In the rows, 128 means zero.
A state moves one step at a time under one of 7 hidden systems, and each row is a state written as 20 numbers. Each run below is a few steps of one system.
dife, path 1, 10 rows:
[[108 110 147 157 151 154 111  97  88  55 130 121 113 148 118 164 183 122
  100 140]
 [ 96 143 125 107 199  83 126 138 146 177 169  97 102 144 150 124 122 172
  144 152]
 [167 145 131 129  85  95 137 141  94 173 116 146 103  94  92  78  93 107
   89 101]
 [130 130 110 126  60 141  98  88 126  72 107  97 136 150 167 161 160 109
   91 133]
 [ 98 128 108  91 162 137  99 163 166 156 109 114 184 127 145 139 126 185
  170 154]
 [158 103 154 109 151 150 168 171  91 139 113 161 144 125  75 110 103  97
  117  77]
 [124 117 145 119 108 132 182  71 144  77 156 109  92 158 165 147 158  87
  141 120]
 [ 96 137 139 156 139 111 118 127 174 143 136 135 128  73 151 101  95 162
  181 187]
 [161 128 117 203 137 152  97 164  90 135 118 164 133 125  94 131  87 100
   87 116]
 [131 147  94 130 127 135 131  90 116 128 150 103 104 191 129 172 208 145
  123 111]]
Toka, path 2, 10 rows:
[[ 95  91 129 135 134 176 147 140 119  99 181  86 151 151  79 106 139 132
  158 183]
 [143 113 131 165 120 153 130 136  80 111 166 124  65 118  80  84  82 114
  131 146]
 [157 132  97 162 151 152  89 113  96 100  95 144  43 136 149 152 103 146
  129 116]
 [144 150  75 145 155 121  81 143 148 180  97 141 124 121 167 151  92 172
  160 123]
 [131 159 129 101 116  71 111 126 138 191 145 151 155  95 154 150 115 116
  133  64]
 [102 144 162  44 116  96 145 103 149 119 137 115 142 141 154 147 182 134
  116  92]
 [ 92 127 170  76 118 129 155 157 163 103 122  96 168 139 116  84 146 143
   97 181]
 [134 110 164 167 127 147 163 156 115  99 127 133 147 142  87  94 122  78
   59 153]
 [162  98 102 193 139 169 170 106 104 107  98 129 103 160 102 134 164 112
  131 146]
 [141  89  84 183 126 155 118 111 108 133 106 132 125  83 118 127 107 147
  205 159]]
gimum, path 3 (10 x 20):
[[102  82 181 135 174 121 182 130 126 104 170 125 127 102 115  98 103  92
  150 157]
 [116 142 128 172 119 126 125 152 156 139 192 101 111 135 132  84  63 111
  115 182]
 [149 181  96 185  70 153 100 119 130 137 160 136  76 154 107 123 135 133
  112 127]
 [125 130  98 138 133 158  80 102  72  98 118 122  90 139 105 162 187 175
  143 124]
 [122 104 105  69 169  94  87 123  87 136  86  89 125 120 156 142 130 180
  126 128]
 [140 130 132  48  92  75 143 115 144 146 100 110 143 113 177 129 113 110
  113  89]
 [113 128 161 100  75 149 161 125 177 105 137 146 198 116 136 139 145  90
  152 107]
 [113 123 141 167 162 175 133 183 160 137 130 166 199 132  95 138 116 120
  149 138]
 [160 134 130 182 201 132 166 161 129 162 114 162  90 155 107 114 105 117
  103 124]
 [137 117 153 154 140 116 178  91 113  97 131 117  37 131 119  93 139 118
  116 160]]
goto, path 4:
[[162 165 106 130 121 126 130 158 124 179 161 135  59 148 108  91  72 138
  124 107]
 [170 102 121 123  93 131 154 114  74 111  66 123 123 137  98 115 161 102
   74 109]
 [118  74  94  88 170 137 104 133 113 117  85  94 179 130 164 168 125 154
  156 135]
 [133 153 139 145 169 131 114 149 145 156 150 193 111 102 141 154  82 123
  172  74]
 [130 140 180 140 101 122 191  99 145 108 133 161 125 133 112 132 190  85
  107 103]
 [ 80 104 142  94 129 119 145 124 162 114 131  76 181 113 140 104 150 153
  147 199]
 [114 161 131 173 146 138  76 171 148 133 157 142  98 117 131 104  58 149
  118 165]
 [165 169 103 154  71 138 133 105 122 123 125 127  74 176 126 131 155 108
   74 107]
 [133  89  88  70  86 109 120  97  82 135 105  72 153 108 127 122 155 153
  148 133]
 [121  90 127 137 191 133  86 153  76 127 150 138 129  98 119 146  66 123
  150 111]]
mosu, path 5:
[[147 169 102 135 115 101  86 150 158 175  95 152 112  95 161 114  69 156
  134 123]
 [106 166 151 116 108  99  59 114 141 109 122 157 149  94 175 174 136 128
  106  91]
 [ 87 159 138 124 160 101 125 121 164 155 171 117 172 160 142 162 193 139
  117 128]
 [120 151 167 126 120 108 173 148 122 168 161 139 155 134  61  90 173 114
   90 120]
 [133  99 160 109  88 149 179 102  96  68 141 110 110 144  94 109 160  83
  104 123]
 [134  70  97 142 129 158 176 115 123 106 111  73 118 146 120 103 129 130
  158 190]
 [168  87 102 170 144 146 131 147 106 139  66 150 122  88 116 110  71 128
  157 138]
 [145 125 107 124 132 146  85 114 117 112 113 157  85 105 171 170  79 132
  176  79]
 [ 94 160 107 102 152 110  66 145 157 157 165 111 124 126 167 147  99 179
  158 133]
 [110 183 161 134 139  97  83 172 153 151 141 154 159 126 131 128 119 128
   60 117]]
gimum, path 6 (10 x 20):
[[ 87 135 165  67 168  91 120 121 117 111 175  97 119 158 142 144 160 133
   89 116]
 [108 148 131  69  92 115 144 153 163 147 131  81 165 160 119  88 151 153
   95 163]
 [159 128 121 117  60 165 133 157 109 123  97 134 179 145  78 112 132  97
   86 108]
 [157  71  91 177 149 164 158 117 107 120  92 124 174 152 121 161 148  94
  142 131]
 [149  83 105 158 171 119 165 124 123 160  90 134 112  86 135 106  94 142
  188 152]
 [138 124 152 136 124 107 130 109 120 114 157 147  65  80 160 114  54  93
  151 103]
 [ 89 163 144 155 112 127 101 101 175  99 201 121 103 132 174 152 127 123
  151 147]
 [ 99 193 129 128 123 137  67 158 147 145 146 148 123 131 105 127 152 196
  124 140]
 [137 153 138  89 151 119 100 147  85 131 112 135 114 166 101 147 169 146
   58  79]
 [125  96 130  74 144 107 177 107 119 118  92  76 148 164 129 119 190 134
   96 145]]
dife, path 7, 10 rows:
[[107 126 165  91 149 124 103 128 125  63 151 109  88 143 172 137  87 108
   88 123]
 [146 180 111 129 129 111 138 143 200 180 113 155 104 138 179 128  89 139
  141 109]
 [154 131 138 169  93 135 135 119 121 128  55 183 162  88 100 126 167 117
  113 114]
 [ 93  86 134 141 175 123 127 107 114  91 135  97 180 149 143 174 178 114
  110 157]
 [112 123 120 107 165 104 166 155 140 199 193  96 142 140 107  97 107 138
  156 137]
 [156 132 137 136  50 147 153 128 100 115 146 129  92 116  79  76 102  94
  111 124]
 [113 137 109 137 100 165  85 108 147  56 115 100  95 151 172 147 130 150
  131 170]
 [132 135 103 123 194 135  96 171 133 170  84 154 126 121 131 136 103 189
  161 124]
 [167 109 139 120 145 114 153 116  68 140 102 161 115 124 101 148 150  95
  100  53]
 [ 96 124 150 100 110  80 139  62 141 108 166  97 130 113 177 154 170 106
  135 127]]
Suzub, path 8 (10 x 20):
[[133 167 148 124 131 171  95 181 131 128 102 193 119 108  84 116 110 170
  138 104]
 [100 134 199 126 185 103 132 121 139  88 107 170  87  85 145 122 136 142
  128 133]
 [102 126 133 131 160  62 138 102 171 146 140  91 121 121 203 128 116 124
  124 167]
 [154 137  86 159  90  80 132 109 125 190 144 101 161 144 139 131 135  88
   85 117]
 [143 133 105 135  76 167 131 112  96 113 141 119 151 170  83 153 201 113
  114 102]
 [108 119 133  74 125 188 135 160 117 103 141 113 134 146  71 103 148 178
  171 147]
 [127  97 161 113 177 137 139 176 111 116 110 136 105 100 108  79  57 134
  128 149]
 [153 107 128 175 159 119 140 111 148 100  82 148  89 117 197 144  76  92
  118 133]
 [141 143  83 154  97 102 108  89 160 162 101 135 143 105 186 165 138 132
  167 116]
 [111 154 122 127 114 104  82 120 101 169 179 139 175 106 100 159 169 135
  131  87]]
Suzub, path 9:
[[148 175 146  74  91  91 105 136 113 155 129 157  99 104 127 118 105 128
   98  59]
 [101 156 173  86 120 120  93 124 136  68 109 131 137 141 157 154 163 127
   61 114]
 [105 156 137 104 145 116 148 159 193 151 100 112 169 162 141 109 160 164
  102 171]
 [135  97 149 156 135  99 186 133 119 157 102 132 184 105  89  91 157  97
   96 155]
 [121  70 115 179 138 165 162  98 119  88 141  97 155 147 124 147 152  90
  152 166]
 [143 111  71 149 107 170 141 139 130 158 159 108 124 133 107 111  90 141
  206 150]
 [152 120 128 150 113 145  96 131  64 123 143 161  84  81  91 120  79 118
  149  89]
 [120 153 134 116 150 145  79 111 129  73 133 145  51 135 170 163 111 151
  140 103]
 [123 179 126  75 132  74 104 137 160 170 112 130  95 116 170 119 112 175
  120 112]
 [123 141 160 111 134  65 113 120 109 141 109 133 159 116 140 139 158 102
   43  98]]
mosu, path 10 (10 x 20):
[[101 119 130 103  89 173  68 133 120  61 122 115 130  96 132 122 103 160
  162 163]
 [114 132 125 173 217 141  95 160 155 118  99 143 128 154 155 154 117 155
  113 160]
 [158 188 119 155 135  89 134 126 139 190 124 171  70 133 130 123 134 139
  110  85]
 [108 146 144  82  68  76  93  82  95 116 158 102 114  94 140 126 155 131
  110 110]
 [ 95  89 126 129 155 112 126 129 123 121 149  74 206 154 138 148 147 102
   94 164]
 [169 126 111 155 123 159 187 162 139 172 113 152 169 161  84 120 133  96
  120 103]
 [145 122 140  69  71 167 153 116 106  90 102 143  95 113  96 108 147 144
  169  98]
 [ 94  84 149 101 182 133 131 127 135  79 110  95 110 115 159 115 108 156
  158 187]
 [146 133 123 204 176 114 143 148 162 163 117 156 112 120 157 119  60 102
  122 146]
 [147 174 106 161  59 128  87  99 131 136 146 163  98  99 139 148 120 122
  148  89]]
goto, path 11 (10 x 20):
[[134 113  87 160 148 116 111 120 141 122 137  78 103 165 195 146  78 111
  108 163]
 [170 154  72 158  92  96 114 121 118 210 127 138 131 120 125 131 114 122
  128  93]
 [127 109 133 127 123 130 102 113  56 121 118 137 162 107  68 150 196 133
  111 101]
 [ 95 107 141  62 197 148 134 146 122 112 162 106 132 169 130 154 140 157
  155 116]
 [143 151 166  98 146 128 179 171 170 151 127 167  97 123 125  87  72 117
  137 104]
 [141 121 158 157  89 138 158 123 153  85  61 147 155 118 138 113 138  84
   78 149]
 [103 127  89 146 111 141  81 111 168 112 109 100 171 124 181 161 134 152
  159 175]
 [122 169 114 166 107 120  80 111 120 151 193 149  78  97 124 134 107 148
  169 113]
 [137 116 141 134 108 113 166  89  76 120 174 102  84 147  86 113 174  98
   97 118]
 [123  80 106  81 165 116 158 149 109 155 117  61 159 154 114 100 127 148
  124 166]]
Fadif, path 12 (10 x 20):
[[ 94  93 119 100 133 123  98 112 110 110 144  84 208 137 150 178 158 117
  128 128]
 [147  92  91 124 167 141 185 140 115 174 165  93 133 179 110 123 112 108
  155 124]
 [166 116 130 115  85 156 137 142  80 119 119 147  86  95  79  82  77 119
  142 104]
 [112 167 134 102  84 170  69 144 168  75 124 144 121 126 165 146  92 144
  141 122]
 [126 162 112 165 195 131 129 144 186 162  98 160 128 155 159 158 145 165
  142 133]
 [148 119 152 153 159  81 162  79  91 136  91 159  94 100 122 137 182 113
  109  98]
 [ 93 124 168  86  86  84 142  83 126 104 188  86 127 106 145 115 145 104
  120 137]
 [104 134 128 138 142 117 121 182 151 170 177  98 172 140 110  89  85 129
  109 176]
 [164 119 102 167 117 170 110 160  85 118  82 133 145 155  76 123 129 118
   72 130]
 [127 108  99  89  86 181 125  99 114  79  95 105 123 144 126 150 172 160
  172 131]]
Toka, path 13:
[[163  90  99 184 152 123 162 133 121 167 145 129 144 126 140 131  67  66
  140 118]
 [157 137  94 132  65 141 143  70 132 119 135 132  89 132 158 158 147 110
  176  86]
 [ 88 151 126  98 102 157  66 135 148 101 135 130 146 100 133 140 134 186
  177 148]
 [ 99 153 165 111 173 112  99 177 121 152 198 135 136 132 105 118  96 132
   98 112]
 [149 149 147 108 152  89 179 113 124 141 125 123  49 165 127 107 154 127
   75 108]
 [138 118 124 136 119 112 134 114 143 110  26 121 131 103 158 110 145 153
  105 177]
 [125  93 108 173 132 131 110 144 130 139 113 126 227 116 137 157 110  84
  113 137]
 [144 115 101 123  93 150 175 104 111 156 187 111 144 161  98 145 161  93
  165  89]
 [115 119 145  78  86 156 131 112 112  86 133 126  88  92 100  96 141 168
  188 138]
 [100 123 161 129 177 156  76 172 124  78 141 138 109 119 139 123  63 140
  115 148]]
Fadif, path 14, 10 rows:
[[155 106 114 146 165 182 144 144  83 103 142 128  74 177  94 133 104 117
  129 114]
 [136 141 115 106  94 151 117 112 119  93 111 121  39 117 131 102 113 176
  161 143]
 [116 154 116 117 139  91  66 131 156 142  96 138 121  88 192 144  94 169
  136 130]
 [151 157 108 165 147  79 136 107 150 179 112 147 144 149 169 171 154  99
   90  91]
 [130 139 149 121  92  99 183  95 118 160 155 133 141 120  83 114 203 113
  127 104]
 [ 83 113 184  63 128 128 130 159 113 109 171 112 173 110  88  99 123 124
  122 132]
 [126 113 135 126 162 173 137 184 144  97 127 106 135 183 126 108  80 114
   87 162]
 [160 111  95 173 111 172 141 126 125 101  54 130  97 131 117 105 129 146
  138 174]
 [120  99 110 135 112 130  86  84 112 100  89 133 140  66 165 163 132 146
  188 133]
 [121 124 105 146 164  99 120 105 141 164 182 123 134 132 182 184 103 101
  169  94]]

Which system made each of these runs?
path 15:
[[118 143 136 126 126 140 126 165 200 128  65 150 172 110 159 113 104 154
  136 165]
 [123 173 138 178  87 146  69 114 156  85 113 169 105  97 158 148 121 134
  125 133]]
 | goto
path 16:
[[113 119 172 128 132 109 149 142 170 120 168 134 158 105 164 120  65  63
  120 128]
 [116 178 139 192 107 147 150 140 198 146 183 152 136 147 117 117 128 108
  135 149]]
 | gimum
path 17 (2 x 20):
[[102  59 137  98 144 128 118 114 102  66 119  84 154 104 163 139 101 108
  137 159]
 [139 130  98 177 163 137 133 151 167 170 167 137 135 147 162 148  56  98
  160 120]]
 | goto
path 18, 2 rows:
[[127 101 103  91 168  96 123 141  93 176 152  91 182 153 131 159 125 108
  109  91]
 [128 135 138  65  57 121 167 120 128 151 181 112 148 127 102 103 134 105
  146  93]]
 | dife
path 19:
[[146 126  50 156  96 132  99 105 120 171 168  98 130 144 147 159 108 121
  174 116]
 [153 154  97 118 117 133 107 140  97 192 153 158 118 120  90 140 124 148
  163  62]]
 | Fadif
path 20:
[[105  94 140  78 138 105 143 124 112 144 121 110 121  71 111  80 115 172
  185 159]
 [134  90 126 156 177 103  99 139  85 123 144 109 129 121 155 141  58  86
   89 129]]
 | Suzub
path 21:
[[115 133 109 153 161 119  62 163 129 132  90 115 172 137 148 141 111 146
   70 162]
 [165 168 112 136 138 112 139 130 143 168  90 169 134 163 142 168 161 115
   90  62]]
 | mosu
path 22, 2 rows:
[[ 91 171 160  83 177 125 124 180 181 140 153 132 135 168 140 121 121 162
  111 131]
 [138 138 180 127 121  81 191 134 156 141 105 143 130 108 124  78 121  92
   76 136]]
 | Suzub
path 23 (2 x 20):
[[117  94 118 185 151 168 112 142 116 115 106 145 158  83  91 119 124 155
  180 176]
 [127  93 114 155 165 148  81  99  77  83 140 127 101 126 150 185 113 113
  144 105]]
 | Fadif
path 24 (2 x 20):
[[121 165 151 114 168  78 103 151 156 162  85 158 109  92 159 110 104 167
  107 129]
 [115 163 165 136 119  73 119  94 157 128 153 152 124 108 184 157 132  84
   94  91]]
 | mosu
path 25:
[[136 123 119  72 105 136  96 146  90  88 113  81 115 174 132 128 112 123
   58 120]
 [157 105  81  74 101 150 108 152 114 138 109 112 151 140 155 146  63 114
  144  87]]
 | goto
path 26:
[[111 148 154 125 166 143 153 155 126 151 199 137 143 176  78 135 158 118
  119  99]
 [127 120 168  85  95 143 201 127 144  94 156 114  89 141 108  77 120 108
  135 138]]
 | Suzub
path 27:
[[116 158 103  98 114 145  68 128 104 114 118 110 137 169 116 165 188 178
  104 113]
 [121 133 135  35 122 129 109 133 100 120 159 119  88 121 127 126 101 154
  163  77]]
 | goto
path 28 (2 x 20):
[[149 139 132 152  36 169 153 123 131  94 120 133 135 138  93 100 141  93
   99 136]
 [130  90  94 199 139 174  96 124  90 103 112 124 172 122 101 157 145 121
  144 156]]
 | gimum
path 29, 2 rows:
[[160 105 106 115  73 151 120  86  69  77 102 116  92 135 122 150 153 107
  117  91]
 [121 109  87 103 143 191  93 166 132 111  92 117 152 142 123 140 111 184
  176 150]]
 | Toka
path 30:
[[123 105 124  42 120 125 126 159 137 134  68 100 186 127 144 118 120 153
  118 133]
 [131 123 165 104 156 131 177 149 190 122  73 164 170 125 171 138 112 102
  130 110]]
 | mosu
path 31 (2 x 20):
[[125 140  89 125 180 104 113 147 141 191 184 100 122 169 158 150  91 135
  141 113]
 [182 156 114 136 107 116 148 140  93 178 112 154  81 138  83 101 129 121
   89  81]]
 | Fadif
path 32 (2 x 20):
[[135 162 121 141  52 138 165 106 156 148 144 133 104 114  94  88 162 145
  167 146]
 [124 108 125 132 122 187  70 148  65  83 151 138 135 119  83 147 111 128
  140 109]]
 | gimum
